Small tables with named rows and columns. After each table, cells are looked up by row and column.

Table pusevi
	sef	buluta	fomeba	ver	feg	teludup	bik	gasuba	dukif	kunu
tuminab	103	0	216	161	102	153	90	200	191	157
neki	135	120	187	180	175	92	201	122	117	182
das	89	184	114	187	148	197	202	202	163	160
nep	123	131	109	121	200	220	192	179	121	109
fil	177	184	193	57	200	123	162	149	174	188
duli	191	169	178	151	165	153	202	127	117	203
dozesi	98	179	151	58	68	95	117	179	199	116
piteput	107	163	99	110	65	160	115	136	199	199
didud	89	0	179	106	69	160	154	176	144	125
kol	191	109	151	187	120	220	131	202	120	148
lotuv	154	99	216	132	188	169	73	136	152	203

What is the dukif of duli in pusevi? 117
What is the buluta of nep in pusevi? 131
What is the kunu of didud in pusevi? 125
What is the dukif of dozesi in pusevi? 199
What is the sef of das in pusevi? 89
What is the dukif of lotuv in pusevi? 152
What is the kunu of nep in pusevi? 109
What is the bik of neki in pusevi? 201
What is the teludup of lotuv in pusevi? 169
What is the ver of nep in pusevi? 121
What is the buluta of das in pusevi? 184
What is the teludup of nep in pusevi? 220
What is the bik of lotuv in pusevi? 73

vab:
         dagug  gam  dumos  palo  vip  miseb  kimuvo
vezib       33   29    197   112    9     91      97
zun        120  120     85   105  128    127     136
movudi      32   32    119    80   23     56      46
guvem       42   43     74    71   56     76      68
veb         36   30    107    74   28     54      45
paf         38   36    197   119   18    104      95
lisena      33   30    124    81   17     57      52
sopilo     127  108      2    51  125     53      65
bag        140  154     90    96  132    103      98
sop         48   41     86    72   45     53      44
lakatul    126  106      5    48  122     52      66
fiveziv     42   31    100    76   32     54      46
rurofov    143  142     48    92  157    113     117
tufu        93   86     54    54   83     35      37

What is the palo of guvem in vab?
71
What is the dagug of vezib in vab?
33
What is the kimuvo of sopilo in vab?
65
What is the gam of lisena in vab?
30
What is the dagug of guvem in vab?
42
What is the vip of vezib in vab?
9
What is the miseb of vezib in vab?
91
What is the dagug of lakatul in vab?
126
What is the palo of vezib in vab?
112
What is the vip of lakatul in vab?
122
What is the dumos of vezib in vab?
197

moganer:
         rugoz  meno  nov  tufat  poberi
vugira     162   131  236     64     139
nud        106   151  152     59     123
bot        138   132  157     93     137
ledisok    107   174  164    101     128
rop        136   164  240     54     104
devori      89   187  186     55     114
sozula     141   138  186     79     127
duliki     166   145  223    112     129
soro       131   162  190    105     133
lomoti     157   140  187    130     156
nati       115   149  203     18     119

vugira, tufat => 64
soro, meno => 162
duliki, rugoz => 166
lomoti, rugoz => 157
nati, meno => 149
bot, nov => 157
soro, tufat => 105
nati, poberi => 119
ledisok, poberi => 128
nud, poberi => 123
nati, nov => 203
sozula, tufat => 79
bot, tufat => 93

bizor:
	vibefit	bov
kunuma	-52949	-66283
goninur	36268	22453
folepe	22192	18504
ren	33938	20798
siga	13020	79916
sur	-4593	14520
fubekid	-8960	93841
guzofez	-69156	-42266
dabu	26022	45976
dov	5937	90889
nodu	-62666	-30910
faz	-34720	-71043

What is the vibefit of dabu in bizor?
26022
What is the vibefit of sur in bizor?
-4593
What is the bov of guzofez in bizor?
-42266
What is the bov of fubekid in bizor?
93841
What is the bov of siga in bizor?
79916
What is the bov of ren in bizor?
20798
What is the vibefit of folepe in bizor?
22192
What is the vibefit of faz in bizor?
-34720
What is the bov of goninur in bizor?
22453
What is the vibefit of nodu in bizor?
-62666
What is the bov of dov in bizor?
90889
What is the bov of folepe in bizor?
18504
What is the vibefit of ren in bizor?
33938
What is the bov of dabu in bizor?
45976
What is the vibefit of siga in bizor?
13020
What is the bov of faz in bizor?
-71043
What is the vibefit of guzofez in bizor?
-69156
What is the vibefit of kunuma in bizor?
-52949

zeg =
|  | fuf | mebikom | nim | sol |
|---|---|---|---|---|
| kefut | 217 | 137 | 65 | 41 |
| dimuta | 205 | 211 | 83 | 52 |
| lud | 42 | 205 | 34 | 220 |
| dov | 170 | 220 | 77 | 93 |
| sanuf | 228 | 72 | 196 | 39 |
| ran | 59 | 167 | 214 | 226 |
| fom | 205 | 179 | 110 | 47 |
| lib | 216 | 77 | 187 | 53 |
| fab | 200 | 182 | 69 | 59 |
| kip | 112 | 41 | 179 | 172 |
| vaz | 225 | 172 | 213 | 42 |
| bemizul | 226 | 126 | 203 | 39 |

What is the sol of dimuta in zeg? 52
What is the mebikom of kefut in zeg? 137
What is the nim of bemizul in zeg? 203
What is the sol of vaz in zeg? 42
What is the fuf of fom in zeg? 205
What is the sol of kip in zeg? 172
What is the nim of dov in zeg? 77
What is the nim of dimuta in zeg? 83
What is the sol of fom in zeg? 47
What is the sol of fab in zeg? 59
What is the nim of kefut in zeg? 65
What is the mebikom of fom in zeg? 179
What is the nim of lud in zeg? 34
What is the fuf of lib in zeg? 216
What is the nim of lib in zeg? 187
What is the sol of ran in zeg? 226
Which row has the largest mebikom? dov

